Turns in one plane each, and the order they were made in; the first pair answered:
lef:
[4.164, -2.242, 1.361, -0.244, 3.933, 2.909, -0.347, 2.459, 0.743, -2.525, 1.771, 1.204, 3.177, 3.929]  ->  [-3.136, -3.346, -2.835, -2.442, -0.688, -2.151, 4.326, 4.594, -0.754, 0.891, -2.357, -1.458, 0.400, 1.378]
[-1.589, 1.697, 1.467, -0.282, 0.244, -1.770, -2.863, -3.289, -1.069, -1.976, -0.140, 3.211, -0.579, -1.886]  ->  [0.853, 1.610, 2.357, -0.651, 2.166, -3.943, -0.193, -1.522, 0.492, -3.916, 0.411, 0.739, -0.455, -0.892]
[0.065, 0.011, 1.290, 0.954, 1.178, 0.160, -0.887, -0.831, -0.592, -0.818, 1.457, 2.368, -0.685, -0.189]  ->  [-0.066, -0.370, 0.772, 0.324, 1.151, -2.248, 1.868, 0.611, -0.193, -1.198, 0.742, 0.313, -1.231, -0.277]
rasud:
[-0.721, -0.027, 0.663, -0.997, 0.451, -0.670, 1.651, -2.242, -1.502, -1.220, 0.497, 2.118, 0.308, 0.016]  ->  [-0.553, 0.129, 1.474, -0.215, -0.490, -0.253, 0.220, -3.668, -0.867, -0.844, 0.555, 0.905, -0.793, -0.216]
[3.640, -0.411, 3.463, 1.197, 0.525, -5.727, 2.630, -0.769, -0.539, -1.408, 2.417, -2.720, -2.778, 0.633]  ->  [3.859, -0.817, 3.828, 1.604, -1.126, -4.334, 1.157, -0.235, 0.161, 0.557, 1.336, -4.597, -3.210, 1.592]
[-1.010, 1.091, -0.552, 0.878, 0.730, -0.761, 0.515, -5.011, 0.594, -0.369, 0.639, 0.553, 1.741, -0.752]  ->  [-0.873, 0.855, -0.257, 1.338, -0.689, 0.331, -0.817, -4.908, 1.268, 1.247, -0.326, -1.138, 1.216, -0.242]
zili:
[-1.061, -0.578, -1.159, -0.312, 1.002, 3.062, -1.724, 1.193, -1.720, 0.935, -0.875, 3.264, 1.958, 2.194]  ->  [-0.229, -0.292, -1.167, -0.658, 2.826, 1.225, 0.321, 1.504, -1.551, -1.440, 0.069, 3.588, 2.096, 2.077]
[2.693, 0.731, 0.898, 1.478, 2.105, 0.084, -0.944, -1.381, 0.741, -2.949, 1.707, -0.027, 0.348, 0.736]  ->  [2.045, -0.315, -0.394, 0.271, 0.390, -0.346, 0.933, 2.218, 1.511, -0.230, -1.116, -3.550, 0.303, 2.239]
[-1.142, -0.059, -1.727, -2.472, 0.024, -0.797, 2.890, 1.219, -1.082, -1.340, 2.304, 3.471, -0.439, -0.121]  ->  [-2.239, -0.580, -2.386, -2.594, -2.427, 0.905, 1.470, 2.166, -0.868, 1.981, 0.232, 1.706, -0.657, 0.590]
[-2.921, -0.294, -1.438, 0.429, 0.007, 0.573, -0.798, 1.205, -3.406, 1.449, -2.135, 1.701, -1.619, -0.817]  ->  [-2.058, 0.173, -0.889, 0.700, 1.822, -0.633, 0.042, 0.150, -3.769, -1.087, -0.495, 3.161, -1.428, -1.419]
Pairs:
Between the rows of a pair lie two turns.
[1.180, 0.208, 0.554, 0.254, 1.433, 0.897, 0.103, 0.509, -0.632, -0.846, 1.234, 1.939, 0.766, 0.117]  ->  [1.328, 0.173, 1.431, 1.067, 0.213, 1.125, -1.472, -0.741, 0.030, -0.200, 1.286, 0.427, -0.307, -0.061]
rasud rasud
[0.420, -0.945, 1.500, 2.099, -1.017, 2.357, -3.559, -1.500, -0.360, 4.652, -0.866, -4.088, 0.149, 1.645]  ->  [2.116, -1.345, 0.944, 0.385, 2.050, -2.136, 2.703, 2.051, 0.242, 1.271, -0.606, -5.853, 0.768, 2.248]
zili zili
[-0.782, -1.938, 0.353, 1.138, -0.617, 1.009, -1.093, -2.944, 0.318, -0.230, 0.814, -0.605, 1.414, 1.593]  ->  [-0.800, -2.390, -0.274, 0.351, -1.035, 0.357, 0.425, -0.947, 0.726, 0.487, -0.345, -2.259, 1.619, 2.354]
zili zili
[0.281, -2.051, 1.497, 1.059, 1.651, 2.931, -0.073, -0.591, 1.176, 2.987, 2.250, 0.179, -0.232, -2.207]  ->  [0.950, -2.014, 1.310, 0.587, 3.159, 2.089, 1.648, 0.329, 1.026, 1.672, 2.681, 0.826, 0.325, -2.027]
rasud zili
[1.151, 1.035, -0.346, -1.191, 2.594, -1.008, 2.983, 3.188, 0.458, -0.993, -1.461, -0.377, 0.476, 0.116]  ->  [2.333, 1.570, 0.730, -0.209, 2.905, 2.296, -0.722, 1.212, -0.016, -0.734, -0.300, 2.330, 1.477, 0.428]
lef lef
[-1.706, -0.628, 0.347, 0.297, 0.339, -2.487, 3.542, -1.148, 0.684, 0.059, -0.535, -3.005, -0.991, -1.772]  ->  [-1.854, -0.095, 1.053, 1.529, -0.576, 2.223, -1.852, -3.782, -0.415, 1.993, -0.013, 0.223, -0.380, -1.935]
rasud lef
[-1.998, -0.364, 0.740, -0.497, 0.125, -2.274, 2.677, 1.171, -1.343, -1.076, 0.498, -1.449, -0.572, 0.288]  ->  [-2.644, 0.034, 0.867, 0.404, -1.201, 1.673, -1.563, -1.007, -2.370, 0.752, 0.660, 1.306, -0.128, 0.034]
lef rasud
[2.267, -3.075, 1.556, 2.940, -1.617, 3.108, -1.762, -0.387, 1.519, -0.905, -1.430, -2.300, 0.254, 2.543]  ->  [0.160, -3.921, -1.126, 0.627, -1.336, 0.220, 3.041, 3.026, 0.403, -0.880, -3.108, -2.223, 0.641, 2.298]
lef rasud
[-1.318, -0.812, -0.611, -0.634, 0.119, -0.706, -0.451, -3.346, -1.284, -0.458, -0.541, 2.369, -0.772, -1.908]  ->  [-0.889, -1.085, -0.388, -0.780, 0.298, -2.802, 1.700, -2.379, -0.252, -1.098, -0.750, -0.151, -1.598, -1.782]
zili rasud
[-2.721, -1.222, -3.158, -1.471, -1.761, 5.490, -1.773, 2.174, -3.485, 5.560, -2.843, 3.802, 2.434, 1.129]  ->  [-0.024, 0.959, 1.230, 1.538, 2.672, 1.776, -2.952, -5.975, -2.808, -3.070, 3.871, 6.260, 0.461, -2.277]
zili rasud
[-0.296, 2.296, -0.050, -0.134, 0.281, -1.327, 1.662, -2.241, -0.079, -3.963, 0.988, -0.411, -0.104, -0.199]  ->  [-2.583, 1.615, -1.615, -1.058, -1.956, -1.567, 2.416, -0.503, -0.460, -1.463, -1.114, -1.553, -0.427, -0.377]
lef zili
[3.384, -2.743, -0.246, 0.887, 0.110, -0.423, 2.440, 4.765, 3.190, 0.237, -2.188, -7.058, 1.034, 3.800]  ->  [-0.772, 0.132, 0.100, 2.881, 2.012, 0.896, -3.085, -5.610, -1.831, -4.391, 3.637, 5.835, 1.007, -2.297]
lef zili
[2.865, -0.640, 0.603, 0.525, 2.292, -1.827, 0.280, -0.820, 0.735, -1.940, 2.145, 0.143, 0.650, 0.716]  ->  [-1.447, -1.091, -0.976, 0.177, -1.536, -3.537, 0.902, -0.800, 0.469, 0.989, -0.317, -2.055, -1.375, -0.708]
rasud lef
[2.588, 1.144, 1.482, 0.530, 1.910, 0.202, -1.807, -0.770, 0.325, -2.513, 0.667, -0.123, 0.554, 2.033]  ->  [-1.825, 0.194, -1.261, -0.767, -2.052, 0.022, -1.068, 1.148, -0.744, 1.917, -2.986, -1.423, -0.336, 1.507]
zili lef
[-4.028, 0.085, 0.371, 1.288, -0.836, -2.129, 0.788, -0.845, -0.358, 1.303, -1.596, -0.370, -1.297, -2.252]  ->  [-0.375, 0.831, 2.523, 2.467, 2.001, -0.228, -1.236, -2.828, -0.019, -1.409, 1.179, 1.635, -0.087, -1.579]
zili lef
[5.769, 0.153, 4.952, 1.922, 3.533, -2.646, 0.292, -3.331, 1.886, -6.109, 2.298, -2.183, -1.688, 1.053]  ->  [-4.901, -1.282, -0.529, -0.357, -4.906, -5.310, 2.263, -1.449, -0.528, 1.443, -4.014, -4.257, -4.839, -2.208]
lef rasud
[4.686, 0.188, 1.250, 0.738, 4.795, 1.035, 0.119, -0.418, 1.108, -3.794, 2.852, 1.824, 2.297, 1.569]  ->  [-5.271, -0.416, -2.365, 0.273, -3.819, 0.753, -2.120, -2.265, -1.201, 3.707, -1.940, 1.112, -1.367, -2.240]
lef zili
[-1.527, 1.738, -0.264, 0.677, -0.128, -2.213, 1.776, -2.395, 0.986, -0.924, -0.638, 0.754, -0.552, -3.100]  ->  [-0.016, 1.828, 1.059, 1.847, -1.057, 1.123, -1.746, -3.257, 1.902, 0.691, -0.691, -0.009, -0.409, -1.952]
lef rasud
[0.114, -1.093, -0.097, -0.601, -0.348, 0.171, 1.121, 1.032, 0.973, 1.373, -0.854, -1.892, -1.292, -0.097]  ->  [1.969, -0.781, 0.987, -0.066, 0.868, 1.231, 0.147, 0.620, 1.308, 0.501, 0.187, -1.264, -0.651, 0.681]
lef lef
[-0.028, 1.643, 0.955, 0.976, -1.553, -2.443, -0.342, -0.896, -0.536, 0.163, -0.323, -1.675, -1.174, -0.279]  ->  [0.300, 1.429, 0.777, 0.863, -2.023, -1.373, -0.798, -0.071, -0.328, 1.179, -0.934, -2.058, -0.889, 0.416]
zili rasud
[2.154, 0.550, 0.915, 0.998, -0.657, 3.205, -3.605, -0.034, 0.508, 1.291, 0.431, 0.226, 0.908, 1.079]  ->  [3.790, 0.671, 1.702, 0.888, 1.846, 0.258, -0.853, -0.252, 1.203, -2.208, 2.055, -0.220, 0.671, 0.595]
zili rasud
[-1.319, -0.087, -1.056, -0.462, 1.324, -2.237, 1.591, -1.382, -0.950, -1.710, 0.610, 0.399, -1.029, -1.688]  ->  [-1.044, 0.245, 0.166, 0.941, -0.275, 0.434, -2.135, -3.203, -0.491, -0.048, 0.567, 0.189, -1.437, -1.431]
lef rasud
[-3.049, -1.868, 2.760, -0.682, 0.760, -2.183, 3.142, -1.903, 0.405, 0.775, -0.046, -1.281, -1.718, -2.139]  ->  [-3.643, -2.249, 2.219, -0.835, -0.873, -0.031, 1.714, -0.919, 0.315, 3.466, -1.579, -1.675, -1.385, -1.274]
zili rasud
[2.606, 0.246, 0.378, -2.367, 2.492, -0.855, 1.845, 1.804, 1.761, -2.659, -1.246, -0.342, -0.308, 1.890]  ->  [1.726, 0.754, 0.735, -1.441, 1.588, 3.025, -2.730, -0.743, 0.483, -1.221, -0.604, 3.155, 0.275, 1.334]
lef lef
[0.998, -1.432, 0.568, -1.866, 0.897, -1.560, 2.533, 1.269, 3.290, -0.603, -3.147, -5.046, -2.137, 1.996]  ->  [-0.271, -1.384, -0.201, -1.537, -1.024, 4.514, -2.695, 0.482, 1.603, 3.433, -4.182, -1.141, -0.702, 2.508]
zili rasud
[-0.401, 0.329, -0.226, -0.693, 3.009, -1.431, 0.539, -4.198, -0.137, -2.825, 2.612, 1.148, -0.826, -1.676]  ->  [-3.056, -0.969, -2.300, -2.161, -0.740, -2.095, 2.353, -0.538, 0.302, 1.745, -1.451, -3.050, -1.658, -0.720]
lef zili
[-1.692, -0.360, 0.847, 1.359, 2.061, -0.695, -0.351, -0.891, 0.881, 1.813, -0.817, -1.213, 0.498, -1.358]  ->  [-1.053, -0.349, 1.128, 1.248, 2.563, -0.835, -0.022, -0.824, 1.205, 1.398, -0.570, -1.507, 0.713, -0.947]
lef lef
[-2.531, 1.377, -1.154, 1.201, -0.371, 0.044, -2.454, -0.580, -0.008, 0.348, 1.454, 0.118, -0.788, -0.215]  ->  [0.627, 1.276, -0.243, 1.243, 1.344, 0.351, -1.818, 0.950, 1.357, -0.757, 2.000, -1.319, 0.114, 1.689]
rasud lef
[-3.827, -0.551, -0.171, -0.456, -0.438, -1.328, 0.760, -0.844, -1.102, -0.115, 1.340, 2.522, -0.066, -1.609]  ->  [-1.925, -0.784, 0.407, -0.759, 1.173, -3.054, 2.838, 0.453, 0.053, -1.896, 1.682, 0.496, -0.127, -0.812]
lef lef
[0.800, 0.501, 0.142, 0.537, 0.550, 5.035, -3.672, -1.418, -1.249, 1.420, 0.666, 4.023, 2.112, 1.508]  ->  [3.226, -0.113, 1.020, -0.377, 3.452, -2.748, 3.759, 0.939, 1.273, -3.444, 1.542, -1.796, 0.571, 1.514]
lef rasud
[0.960, 0.922, 2.341, 1.381, -0.840, 0.541, -2.415, -2.502, 0.978, -0.127, 1.765, -1.963, -0.849, 0.950]  ->  [0.713, 0.199, 1.558, 0.501, -1.679, -0.165, -0.600, -0.075, 1.599, 1.278, 0.156, -4.080, -0.899, 1.854]
zili zili
[1.998, -1.047, 3.250, 2.334, 2.489, 0.422, -0.600, 0.106, 2.263, -1.762, 1.273, -1.621, 0.905, 0.551]  ->  [1.836, -1.382, 2.966, 2.224, 1.229, 1.657, -1.295, 1.031, 2.396, 0.020, 0.150, -2.497, 1.095, 1.405]
rasud zili
[1.360, 1.406, -0.678, 0.150, -2.827, 0.188, -1.727, 0.965, -0.673, 1.725, -2.482, -1.947, -1.715, 1.259]  ->  [1.013, 1.555, -2.259, -1.669, 0.156, -1.334, 1.633, 2.486, -2.513, -0.726, -1.636, 1.661, 0.006, 0.662]
rasud rasud
[2.724, -0.575, 0.173, -0.774, -1.184, 1.180, -0.684, 5.126, 2.390, 2.315, -2.501, -1.901, 0.040, 2.293]  ->  [2.983, -0.182, 0.782, -0.746, 0.414, -3.373, 2.443, 3.662, 3.019, -1.545, -0.854, -3.080, -1.471, 0.579]
zili lef
[-0.419, -0.480, 0.150, -2.863, 0.376, 0.483, 2.042, 3.032, -2.539, 1.250, -1.001, 0.325, 1.904, 1.670]  ->  [-2.013, -0.432, -0.238, -2.529, -1.472, 0.789, 0.865, 2.110, -2.789, 2.724, -1.655, -0.001, 0.867, 1.017]
rasud zili
[3.627, -1.044, 1.583, -0.514, 2.884, 4.233, -0.948, 3.079, -0.198, 1.194, 1.865, 4.413, 4.130, 4.165]  ->  [2.692, -1.925, 0.227, -1.845, 2.121, 1.556, 2.910, 6.494, 0.447, 2.301, -0.247, 1.052, 3.588, 4.758]
rasud zili
[-2.073, -0.876, -0.882, 0.133, -2.510, 1.057, -0.508, -0.168, -0.661, 2.404, -1.954, 0.828, -0.714, -0.121]  ->  [-2.258, -0.506, -1.580, -0.509, -0.785, -0.336, 1.336, -0.126, -1.600, 0.453, -0.921, 3.056, 0.014, -0.878]
rasud rasud
[-0.433, 2.207, 0.197, -0.596, -1.284, -2.285, -1.163, -1.207, -2.154, -0.693, 1.173, 1.525, -1.202, -3.024]  ->  [0.731, 2.015, 0.702, -0.837, -0.460, -3.764, 0.477, -0.095, -1.154, -1.728, 1.431, -0.511, -1.445, -2.494]
rasud zili
[-0.608, -0.637, 1.084, 0.681, 1.130, -1.724, 0.880, -2.816, -1.060, -1.398, 0.860, -1.650, -1.065, -2.478]  ->  [0.077, -0.902, 1.788, 1.413, -0.101, 0.298, -1.357, -3.052, -0.231, 0.424, 0.211, -2.917, -1.291, -1.540]
rasud lef
[-0.239, -0.455, -0.007, -0.412, 2.780, -2.898, 2.572, -0.236, -1.392, -4.216, 2.031, 2.299, 0.487, -1.807]  ->  [-2.637, -1.581, -2.466, -1.868, -0.112, -2.238, 3.836, 3.366, -1.561, 0.162, -1.537, 0.297, 0.565, -0.797]
zili rasud
[0.075, 0.229, 1.027, 1.312, 0.027, -2.947, 0.956, -0.475, -1.170, -2.713, 1.156, -3.271, 1.258, -0.624]  ->  [-0.483, 0.622, 1.394, 2.214, -1.041, -0.865, -2.247, -2.752, -1.599, -1.522, 1.488, -1.939, 0.954, -1.142]
zili zili
[3.583, -0.090, 2.583, 1.388, 1.555, 1.057, -0.718, 0.171, 2.265, -1.189, 0.669, -2.313, 0.464, 1.469]  ->  [-1.387, -0.834, -0.039, 0.142, -2.478, -0.455, 0.556, 1.447, 1.234, 2.476, -2.591, -3.757, -1.124, 0.122]
zili lef
[1.513, 0.372, 0.553, -0.462, 0.837, -0.559, 2.666, 2.023, -0.728, 0.629, -1.205, 1.509, 1.026, -0.540]  ->  [-0.081, 0.752, 0.523, -0.095, 0.350, -0.510, 1.580, -0.154, -1.621, 0.308, -0.647, 3.279, 0.409, -1.996]
lef rasud
[0.582, 0.214, 0.488, 0.684, 0.849, -1.454, 0.108, -1.597, 0.974, -0.856, 0.939, -0.353, -0.350, -1.099]  ->  [0.259, -0.358, -0.502, -0.169, -0.017, -1.255, 1.247, 0.683, 1.117, 0.792, -0.803, -1.908, -0.138, -0.302]
zili rasud
[-1.674, -0.817, -1.237, -0.677, 0.617, 1.062, 0.390, 2.821, -0.869, 1.268, -2.542, 1.976, 0.927, -0.445]  ->  [1.478, -0.350, 0.453, -0.073, 3.404, 0.047, 1.194, 2.152, 0.264, -2.031, -0.295, 1.724, 1.322, 0.018]
zili lef
[1.680, -0.003, 1.346, 2.085, -0.455, 0.800, -1.513, 0.011, 1.362, -0.957, -0.530, -2.845, 0.443, 2.831]  ->  [-1.728, -0.302, -0.282, 1.198, -2.137, -1.963, 0.765, 0.428, 0.677, -0.371, -1.798, -3.411, -0.743, 1.190]
zili lef
